0: [49 46 21 37 34 31 13 32 23 42 18 45 21 26 45 35]
1: [48 49  6 55 45 19 19 38  6 45 19 47 13 26 39 29]
2: [51 55 21 32 22 50 31 29 50 45 31 33 30 44 13 24]
3: [43 21 41 36 23 29 31 42 32 34 34 34 18 32 36 22]
4: [18 29 13 36 52 22 17 21 11 20 45 45 30 47 10 10]
5: [41 26 18 48 21 17 11 39 31 22 10 26 37 34 39 55]
6: [17  8 25 39 18 21 18 29 23 31 20 23 51 33 25 52]
7: [17 14 26 25 29 14 37 19 15 21 34 28 21 27 31 29]
8: [14 46 45 37 13 17 39 11 17  8  0 26 49  2 53  7]
9: [41 25 25 11 31 35 55 20 57 45 27  8 27 38 52 40]
10: [ 7 18 28  1 14 56 44 52 49 57 41 35 51 25 42  6]
11: [15 26 46 17 33 29 33 24 32 48 35 11 50 24 32 25]
12: [21 30 33 38 14 16 24 15 21 13  3 25 47  6 49 29]
13: [22  7 39 18 17 21 31  8 29 27 24 22 19 18 21 11]
14: [ 8 35 45 10  8 17 44  7  3  4 21 25 23 26 48 40]
15: [19 33 43 50  1  5 46 10 27 17 16 15 48  1 54 45]
16: [43 25 36 31 33 41 48 33 53 44 39 17 29 36 33 31]
17: [46 54 26 38 24 48 39 30 42 47 38 37 36 44 10 37]
18: [10 11 31  8 10 32 33  4 28 33 42 29 26 25 13 41]
19: [39 41 19 24  5  4 30 18 27 12 13  5 25 17 44 15]
20: [38 24 24 33  5 25  4 28 17 25 14 10 23 15 37 13]
21: [46 48 33 32 38 33 40 46  8 29 23 53 41 34 40  4]
22: [15  3 46  8 52 38 32 26 43 43 30  9 13 14 39 34]
23: [10 15 28 51 15 12  2 20 16 10  9 24 53 11 36 43]
24: [15 14 37 27 42 27 13 42 36  9 29 33 31 51  7 14]
25: [ 6 26 54 31 44 37 24 20 43 36 32 11 44 19 13 31]
26: [53 50 14 37 27 42 12 14 36 54 21 40  6 39 43 23]
27: [ 5 42 56 22 38 25 14 43 37 48 32  0 10  5 27 13]
28: [33 40 16 30 40 13 19 24  6 13 37 43  6 44 13 26]
29: [28 30 16 43 48  9 15 39  5  7 56 43 12 54 19 16]
30: [16 25 24 17 24 32 13 13 22 26 43 37 27 28  7 33]
31: [42 36 39 19 35 41 30 29 52 29 23 23 25 27 25 46]
32: [23 30 15 24 54 14 26 19  3 16 50 53 27 46  6 12]
33: [22 13 36 21  6  8 42 30 21  1 10 11 46 17 53  2]
34: [30 14 44 36 19 36 32 28 37 37 30 32 20 26 20 15]
35: [39 47 41 30 21 24 51 45 44 16 20 15 25 25 51 14]
36: [12 33 15 29 43 17 23 14 11 23 43 39 38 55  5 14]
37: [42 19 10 41  2 15  4 13 23 14  6  7 32 16 29 52]
38: [22 16 21 38 13 25  8 45  5 14  8 11 57 34 34 29]
39: [24 22 33 22 14 36 22 19 41 34 24 36 19 37 19 39]
40: [28 36 30 24 31 40 13 32 38 44 50 43 37 27 39 25]
41: [34 15 15 38 18 21 30 24 33 21 22 27 44 30 38 33]
42: [ 5 38 53 19 45 29 13 22 42 45 48  3 37  5 15 40]
43: [34 27 14 45 44 21  7 40  1 19 54 51 16 55 21 14]
44: [11  1  1 44 11 33  2 31 30 12  4 29 26  8 17 46]
45: [19 47 50 49  6 28 55 29 33  8  0 18 52  7 57  3]
46: [ 4  3 54 30 53 40 21 14 54  2 14 11 51 44  5 51]
47: [17 37 27 27 15 10  8 46  4  0 11 30 55  3 50 42]
48: [21 34 46 10 19  0 56  7 45 11 35 14 19  6 57 37]
49: [21 32 27 29 38 28 17 24 17  9 49 37  7 34 31 14]
50: [46 40  7 39 51 12 12 34 19 16 38 50  9 51 12 13]
51: [41 37 21 23 45 45 45 23 37 36 34 48 19 44 32 33]
52: [24 36 15 47 45 25  4 31 20 21 49 36 12 46 25 21]
53: [10 14 46  3 18 30 35  1  5 22 40 15 22 19 36 25]
54: [24  5 45 27 52 52 52 26 33 33 41  9  1  6 47 34]
55: [44  5 40  0 15 55 44 17 47 38 33 48 50 21  1 32]
56: [47 12 46 34 37 30 43 36 28 18 33 27 38 36 25 32]
57: [46 37 57 21 24 51 51 46 43  5 26 57 34 56 35 16]
58: [54 10 49 22 55 23 55 13  7 36  7 51 56 31 50  4]
59: [ 0  8 39 12 12 34 38  5 26  9 23 23 45 27 28 35]
60: [14 36 11 41 39 10 23 33 11 11 45 35 25 49 12 23]
61: [13 29 11 13  8 23 14  6 15 32 30 22 17  5 14 13]
62: [26 20 33 24 44 27  6 33 54 53 40 24 32 31 36 46]
63: [24  6 14 54  5 19 24 20 27 19  9 21 43 10 44 33]
64: [31  3 47  7 41 31 36 18 56 34 28 12 25 32 33 29]
65: [ 5 16 48  8 29 40 34  9 24 33 35  1 36 16 34  6]
66: [37 40  8 11  4  6 30 19 27 13 10  1 22 24 40 17]
67: [ 9 35 10 37 37  9 26 31 13 11 41 34 29 49  9 25]
68: [12 34  9 20 15 30 29  6  9 30 30 17 33 12 18 13]
69: [52 21 56 15 42 10 40 45 30 56 56 44 37 47 44 27]
70: [46 51  7 21 27 51 50 41 32 54  3 38  5 31 18 34]
71: [43 30 17 28 18 19 21 25 26 27 16 16 38 26 37 36]
72: [38 43 23 41 24 49 41 29 24 35 18 24 29 29 21 36]
73: [51 49 11 54 44 19 13 38 21 40 26 49  3 33 34 13]
74: [ 9 39 50 31 30 37 39 13 40 37 57  1 46  9 21 44]
75: [25 26 45 18 32 43 51 49 38 39 26 31 42 44 15 40]
76: [12 29 36 19 20 39 43 48 42 35 26 41 44 33 45 37]
77: [10 22 22 26 28 11 20 23 23 13 47 28 10 31 25 22]
78: [ 1 28 48 12 20 20 38  7 25 37 38  9 36 16 34 25]
79: [30 31 27 42  7  3 30 17 26 11  2 23 45  2 52 47]
80: [31 17 33 15 39 21 31 20 39 31 32 21 24 40 23 34]
81: [15  7 20 39 13 15  6  8 29 26  9 23 31  7 11 29]
82: [32 47 19 25 29 29 26 16 28 42 46 33 42 48 20  7]
83: [50 19  9 17 25 44 27 37 50  8 51 52 55 13  0 29]
84: [ 4 13 44 19 37 38 39 22 33 45 34  1  5  7 45 28]
85: [18 30 14 34 46 20 18 24 12 20 46 43 28 52 12 14]
86: [53 36 29 42 12 19 24 29 37 36 16 16 26 24 45 18]
87: [44 53 33  8 51 45 57 48 45 32 55 35  8 38 56 44]
88: [14 18 42  9 25 15 34 42 44 56 14  1  3  8 47  6]
89: [18 14 29 17 15 17 38  3 25 30 24 15 37 10 27 32]
90: [49 39 12 51 19 55 16 33 44 45 38 55 55 16 20 26]
91: [26 19 43  7 39 28 16 47 51 49 36 19 33 30 24 37]
92: [40 17 35 32 25 52 17 13 44 36 39 27 41 21 46 18]
93: [12 45 55  6 20  7 54  6 31  1 44 13  0 23 56 35]
94: [42 41 19 39 23 20  8 12 28 36 19 37 19 29 49  2]
95: [ 4 36 22  2  6 24  2  0  9 43 51 21  8 10  1  4]
96: [27 23 31 24 41 26 20 22 12  3 45 42 22 43 30 15]
97: [25 13 33 13 28 20 32 26 35 40 12 15 26 12 48 38]
98: [27  4 53 16 46 42 29 31 56 25 54 21 23 33 22 50]
99: [ 6 18 26 13  6  9 33  3 13 34 35 27 19  6 17 31]
100: [29 29 33 53 17  6  6 32  1 10 15 20 46 15 47  3]
101: [51 47 25 12 14 47 25 46 32 45 20 34 36 32 19 17]
102: [30  6 31 43 20 16 16 29 19 26 23 28 38 29 35 41]
103: [49 46  5 22 30 45 36 37 42 41 19 53 18 35 20 25]
104: [51 48  8 37 31 50 44 41 50 42 20 51  9 52 10 51]
105: [ 8 20 42 15 15 31 43  5 18  8 17 19 44 30 40 45]
106: [ 8 46 13 14 14 34 15  1 18 38 48 22 38  1  0 35]
107: [47 57 29 36 23 40 25 29 23 44 18 30 15 28 20 39]
108: [50 38 29 33 12 35 10 19 43 33 12 26 44 40 23 23]
109: [43 54 31 34 32 31 34 48 27 24 47 41 38 38  3 22]
110: [42 40  4 32 47 16 11 40  8 21 40 56 10 49 13 24]
111: [29 42 33 26 51 39 44 46 29 26 40 36 28 27 10 41]
112: [21 21 42  5 44 41 35 46 42 50 28 17 17 16 49 31]
113: [21 26 29 22 14 39 37 15 32 39 38 29 31 29 10 40]
114: [24 43  0 40 38  6 27 32  2 23 53 43 24 51  3 36]
115: [ 9 42 30 22 17 23 29 12 22 15 18 27 37  7 44 11]
116: [20 31 51 14 26 25 53 21 19 10 37 31 31 38 41 45]
117: [35 49 32 28 19 30 39 20 31 32 28 38  6 30 32 57]
118: [35  7 37 25 55 47 52 53 39 53 24  6 26  3 55 50]
119: [26 25 19 41 35 14 19 19 20 15 32 32 36 36 23 23]
120: [17  7 53 10 33 44 32 27 33 18 48 17 15 10 37 23]
121: [27 28 12 31 56 31  9 32 26 15 48 45  1 43 27 23]
122: [44 50 19 20 42 48 51 25 50 41 34 30 40 48 37 10]
123: [11 11 21 22  3 45 10  8 52 27 18 32 25 32  3 38]
124: [36 13 44  7 44 31 41 35 46 50 13  9  1 10 46 22]
125: [ 7 17 29 18  2 11 55  9 22 29 36 38  8 12 51 51]
126: [27 17 23 50 51 31  3 43 16 14 50 54 14 52 31  7]
127: [56 48 57 45 26 53 50 43 35 16 11 50 43 36 56  1]
128: [49 38 22 45 32 36 41 49 31 37 16 31 33 32  7 21]
129: [16 26 37 27  5 45  7 22 33 19 12 19 46  6 37 48]
130: [28 27 20 23 34 40 27 40 30 32 44 53 31 41 28 16]
131: [36  8 36 40  3 24  9 39 14 23  5  4 52 24 51 29]
132: [23 11  5 45  9 24  1 21 12 15  1 20 42  7 24 57]
133: [26 29 38 30 20 26 44 16 45 27 22  7 41 22 53 36]
134: [32 40 10 43 46 35 19 32 32 31 46 53 21 44 13 17]
135: [ 9 25 42 17 14 14 12 15 22 19 42 31 10 20 24 30]
136: [23 14 26 10 10 17 17  3 28 35 36 14  1  0 21  4]
137: [26 10 41 15 54 47 44 33 43 47 40 13 12  8 46 33]
138: [51 57 20 38 20 50 30 32 43 52 27 29 40 36 10 14]
139: [34 19 53 16 45 39 34 29 51 31 33 15 11 18 26 43]
140: [26  6 47  6 41 27 30 23 54 37 26 10 22 30 32 21]
141: [36 26 23 38 34 32 18 26 15 27 36 45 32 55 20 22]
142: [17 28 49 22 30 36 52 15 25 23 24  7 11  8 44 38]
143: [13 12 22 34 47 21  7 35 19  4 49 41  7 55 35 25]
144: [32 22 30 49 15  8  4 29 10  8 14 18 49 19 46 17]
145: [ 6 25 29 16 13 22 40 13 14 17 13 21 44 24 37 36]
146: [21 23  8 42 49 15 15 44  6  2 44 54 11 49 26 20]
147: [25 18 25 23 36 17 14 22  9 14 51 47 14 33 24  4]
148: [ 7 33 21 10 10 23 21  1 16 38 46 24 31  3  5 37]
149: [34 18 30 19 45 20 25 36 44 51 38 15 21 27 36 25]
150: [29 37 23 49 37 22  3 33 18  8 41 34  3 43 30 16]
151: [17 47 47 51  8  6 46 28 14  5  3 24 46 11 56 12]
152: [30  6 31 23 24 37 33 14 34 35 19  5 26 11 39 46]
153: [14 46 42 30 19 20 28 15 23  9  4 29 52  8 53 16]
154: [57 36  4 36 35 32  3 47 54  5 49 41 43 34 15  8]
155: [42 30 17 33 43 26  6 16 12 33 41 53 22 50 29  2]
156: [18 18 33 32 10  6 20 24  8 10 12 21 39 17 44 34]
157: [29 45 35 38 29 35 36 34 29 38 32 24 29 26 14 47]
158: [28 50 11 32 28 31 25 25  7 48 41 21 30 22 26 11]
159: [15 43 12 30 15 15 36 35 12 35 13 28 36 19 24 32]

[37 10 44 21 49 47 43 45 49 46 46 18  5 14 46 22] : 137 112 54
[25 22 24 46  8 35 25  8 20  7  5 11 39 26  2 33] : 81 37 132
[ 5 44 26 35 12 34  5 55 21 14 19 24 57 24 16 23] : 38 159 47
[42 54 23  1 40 26 50 44 50 50 34 32 25 44 57 53] : 87 9 51
[42 48 27 32 29 35 14 26 29 45 31 38 24 25 42 35] : 0 107 40
[31 38 55 22 41  5 16 46 53 44 36  6 33 28 14 40] : 91 149 62
[31 19 27 36  2  9 18  8 10 27  4  5 21  9 27 20] : 20 81 19
[40 34 45 31 28 15 31 39 16 31 25 35 22 37 49 38] : 3 0 102
[53 50  9 40 31 37 12 27 36 49 29 47 19 38 35 11] : 26 0 73
[26 17 49 10 30 22 35 21 35 20 42  9 25 11 44 16] : 120 65 140
[37 41 15 45 29 35 39 43 33 33 21 34 33 33 23 10] : 128 72 138
[41 29 37 29 42 11 32 43 23 42 55 40 31 45 33 24] : 69 3 130
[55 52  8 47 25 52 39 35 50 52 13 43 21 41 15 42] : 104 2 103
[20 48 52 19 29 39 18 14 44 14 13 31 47 42 56  5] : 153 115 133
[ 7  4 41 38 38 34 16 19 43  6  9 14 48 31 15 48] : 46 6 25
[48 41 17 27 41 25 25 34 11 56 12 44 36 27 47 35] : 0 1 107
[27 44  0 38 37  3 26 31 14 26 54 47 33 53  2 31] : 114 60 67
[52 28 38 35  2 10 27 29 39 31 17  0 35 19 55 19] : 86 19 71
[47 37  7 34 24 26 19 28 28 44  5 35 16 28 35 36] : 0 71 107
[21  7 22 39 57 24  6 45 21  2 56 55  5 48 42 30] : 143 126 146
[15  7 57 14 39 50 26 39 35 26 46 21  5 10 31 28] : 120 22 139
[47 39 21 43 20 27 24 52 36 21 16 30 31 36 18 51] : 5 128 157
[55 47 37 23 44 49 55 54 38 31 45 41 10 53 55  6] : 87 122 51
[12  5 51 26 33 49 34 47 46 25 17 33 50 34 19 41] : 75 76 25
[40 18 21 30  8 28 22 24 23 19  9 22 37  7 25 33] : 71 41 20
[42 16 23 47  3  3 24 27 30  1 10 12 35  6 52 56] : 79 37 63
[49  6 27 40 14 56  4  9 48 39 46 38 52 29 55 11] : 92 40 90
[37 49 18 25 27 43 25 20 35 51 44 33 41 45 29  4] : 82 122 138
[11 16 31 23 22 12 34 15  8 32 36 34 11 33 27 39] : 7 135 77
[31 16 20 30  2 23  6 15  6  9 10  8 26  7 26 19] : 20 37 156
[ 7 47 56  5 25 56 53 25 25  3 25 48 31 46 49 41] : 116 76 57
[ 3 26 22 24 17 28 40  5 12 40 33 17 22 23 19 18] : 68 99 89
[11  3 35 16 16 14 45  4 19 30 27 17 27 20 39 37] : 89 7 53
[30  9 28 33 13 38 28 11 22  5  7  4 13 21 38 38] : 152 37 20
[24 29  8 35  7 22 25  9 23 20 19 15 29 16 27 16] : 68 20 61
[ 6  5 10 54 14 15  1 12 27 29  3 29 28  3  9 21] : 81 44 132
[ 7 13 30  9 10  3 41  2 28 37 37 22 17  2 27 21] : 99 89 13
[40 22 30 26 49 45 49 49 36 49 19 21 19 13 40 46] : 118 112 137
[ 4 12 42 13  8  7 45  3 12 40 35 25  2 21 34 54] : 125 99 18
[24  6 32 39 24 33 38 30 28 30 20  8 23 21 46 50] : 152 97 133
[21 24 42 15 35 43 40 51 45 52 31 14 22 12 31 25] : 112 137 91
[28 31 18 21  7 32 39 20 34 42 40 30 24 25  5 50] : 113 39 18
[25 31  3  5 10 57 50 47 52 57 27 36 55 31 20  3] : 10 101 122
[12 25 10 26 51 29 16 25 29 16 50 49  9 44 22 42] : 121 143 52
[41 10 23 24 20 55 24 18 49 52 46 47 49 24 48 31] : 92 40 90
[42 52 27 33 32 39 36 43 32 42 47 37 37 40 12 15] : 109 17 138
[21 34 46  4 18 42 37 39 40 36 37 45 10 36 45 37] : 76 39 112
[ 3 29 17  2  1 20  1  1  8 35 42 28  2 14  1 23] : 95 61 148
[29 11 28 22 43 29 37 23 36 35 31 20 34 37 32 38] : 80 149 64
[18 46 25 10 30 53 49 28 43 24 26 46 39 45 47 11] : 122 76 51
[15 35 37 36 27 23 26 21 22  9 19 32 32 17 49 12] : 115 153 12
[25 33 44 33 21 22 27 15 25 15 16 12 46 13 43 37] : 12 133 153
[18 23 37 12 13 32 32 11 26  2 20 13 37 27 43 44] : 105 145 59
[26 41 32 53 17 19 33 12 15 31 12 36 29 24 43 30] : 12 159 71
[16 30 27 33 18 38  9 20 26 22 20 28 44 22 27 36] : 129 6 41
[26 50 32 26 27 35 22 14 15 47 54 34 29 41 36 42] : 40 82 157
[18 42 39 19  9 17 41 20 19 29 30 34 15 24 26 40] : 117 135 7
[32 22 51 19 48 34 34 32 56 32 37 11 24 27 24 52] : 139 98 31
[42 22 24 18 35 38 28 33 37 35 30 51 21 49 37 37] : 51 130 3
[19 11 38 14 25 29 47 21 16 13 34 32 33 26 36 53] : 116 105 7
[40 48 26  1 51 48 57 13 55 36 44 30 50 57 52  9] : 122 51 9
[26  5  1  2 28 39 27 52 34 24 40 48 48 29 29  9] : 130 83 10
[40 35 31  4 21 55 54 47 52 57 16 33 35 52 11 55] : 75 17 104
[20  0  3 55  8 14 33 25 35 28 14 26 49 13 48 25] : 63 41 102
[41 29 20 30 42 36 19 27 18 26 40 54 34 52 12 17] : 141 134 130
[ 2 38 42 15 50 52 42 13 37 27 28 15 26 32 42 36] : 142 25 11
[27 45 52 39 42 36 18 57 42 46 32 14 20  9 31 17] : 27 149 112
[20 32 51 27 37 51 53 23 25 22 24  3  1  4 44 31] : 142 54 84
[19 29 25 41 18 31 23 47 11 20 22 17 48 34 23 36] : 38 6 102
[34 35 25 33 27 18 29 16 18 35 20 31 22 25 37 42] : 71 117 0
[39 46 19 16 41 20 36 43 38 37 39 38 25 48 44 37] : 51 130 87
[24  9 18 37 39 17 10 34 18 13 33 39 40 36 22 20] : 119 141 85
[55 54 12 22 20 54 48 41 45 53  7 33 23 35  9 34] : 70 103 2
[46 40 49 45 19 41 38 41 24 12  7 38 44 24 54 15] : 127 35 21
[34 38 42 26 37 15 39 31 15 35 36 41 18 48 35 32] : 3 141 51
[ 8 42 43 10  4 25 30 24 20  9 25 27 13 22 49 37] : 14 135 115
[49 50 17  7  6 57 46 52 56 39  3 40 55 35  1  0] : 101 138 2
[44 28 40 13 31 38 16 44 54 33 14 39 24 43 23 31] : 31 39 91
[ 8 20 28  6  8 38 13  3 32 32 38 28 29 19  3 47] : 18 30 148
[18 27 29 39 14  9 32 26 16 10 17 20 31 17 44 19] : 156 12 115
[17 31 48 16 23 47 54 12 20 24  8  1  5 11 48  2] : 142 65 84
[36  8 41 42 29 34 51 21 41 19  6 18 49 36 24 18] : 56 41 34
[21  9 48 27 44 50 50 45 57 30 25 36 47 43 19  8] : 75 16 56
[35 40 43 24 32 37 31 30 48 36 21 22 23 25 18 22] : 31 34 157
[ 2 15 39 13  9  4 47  4  6 36 31 25 11 22 40 50] : 125 99 14
[53 37 21 31 35 36 20 39 52  9 38 32 35 29 21 14] : 154 109 130
[22 23  5  3 33 52 53 52 36 56 31 49 40 54 18 38] : 75 130 51
[27 11 32 36  8 20 16 19 17  4 16 14 39  9 42 40] : 156 12 63
[ 1 44 54 25 26 40 37  9 32 17 55  2 49 18 11 33] : 74 25 78
[13 22 27 18 22 35 11  9 27 27 44 32 26 28 10 33] : 30 18 113
[20 40  3 41 39  1 27 34  8 18 57 40 23 56  7 50] : 114 60 67
[24 42 39 31 25 40  9 35 54 38 34 28 49 28 35 16] : 40 92 108
[24 33 53 11 36 31 30 23 48 34 24  8 23 17 24 11] : 140 64 139
[22 41  1 42 39  9 18 39  2 18 56 44 16 47 11 38] : 114 60 29
[15 18 24 25 11 23 45 37 28 15 10 18 46 24 36  5] : 33 145 41
[48 40  7 26 25 41 22 37 53 16 41 35 46 36 10 15] : 154 83 2
[26 33 37 13 48 30 47 16 42 37  9 26 57 49 30  5] : 122 11 80
[13 17 36  7 21 40 50 36 37 44 33 37 44 32 40 51] : 76 75 113
[28 30 34 44  9  6 21 10 18 22  5 22 37  1 43 23] : 12 79 156
[31 10 28 32 14 40 26 16 33 41 34 35 47 16 47 37] : 92 41 102
[ 4 45 54 20 26 21 19 30 34 46 23  3 19  2 25  2] : 27 88 78
[33 21 56 56 39 40 48 54 31  0  7 32 56 41 14  5] : 56 128 127
[16 26 18 10 16 19 35  5 32 24 41 16  6  7 34  2] : 136 61 13
[10 27 28 50  9 16 18 23 24  7  6 27 39 15 44 20] : 12 156 144
[41 20 32 11 34 20 49 37 51 51 25  9 19 37 50 46] : 9 149 16
[19 21 20 34 21 20 20 21 18 28 17 17 52 38 28 40] : 6 41 102
[47 56 33 46 24 36 27 40  5 42 14 32 15 21 19 56] : 107 157 72
[10 31  5 10  3 12  9  4 25 37 34 25 10 10  7 13] : 61 95 136
[52 49 21  6 25 53 35 56 51 24  9 54 53 21 22  6] : 101 103 138
[29 42 21 33 48 24 20 38 22 29 42 34 23 42 34 25] : 52 134 141
[21 23 11 48 39 11 10 37 13 16 25 33 40 48 25 26] : 119 60 67
[17 46 25 33 24 34 21 56 24 17 26 34 50 30 11 30] : 109 157 159
[54 49  4 31 31 37 11 25 41 49 35 46 22 41 35  2] : 26 94 103
[35 37 12 41 18 47 23 24 29 40 36 42 49 16 21 23] : 90 40 72
[38 32 51 40 51 29  7 40 16 54 34 20 56 50  7 52] : 157 62 91
[45 56 35 57 35 26 38 54 21 13 28 46 32 35  1 48] : 109 128 111
[51 53 43 25 37 41 57 53 11 33  8 57 51 26 54  1] : 21 127 58
[16 20 55 11 55 40 25 15 46 26 43 14 35 23 14 34] : 25 98 139
[13 18 37 28 36 40 44 19  9 29 46 25 39 45 30 21] : 7 11 96
[11 45 47 14  7 11 51  7  4  1 12 25 22 31 54 42] : 14 105 145
[56 41 48 21 32  7 56 55 24 43 46 43 56 17 49 30] : 69 21 3
[ 2 24 43 14 25 20 38  6 36 42 45  5 42 13 30 35] : 78 11 74
[34 23 52 48 29 33 24 56 13 41 15 18 44 37  2 48] : 157 128 75
[28 27 41 22 49 28 20 19 39 29 46 25 34 37 13 29] : 80 25 30
[43 31 36 55 18  9  3 19 35 10  5 15 57 34 51 17] : 144 100 12
[37 46  7 24 26 37 39 48 23 38 26 37 11 41 21  9] : 103 128 130
[20 37 34 19 28 41 44 22 28 44 20 14 21 13 30 29] : 142 72 97
[44 49 17 40 36 33 28 29 25 36 33 44 12 42 16 45] : 107 51 117
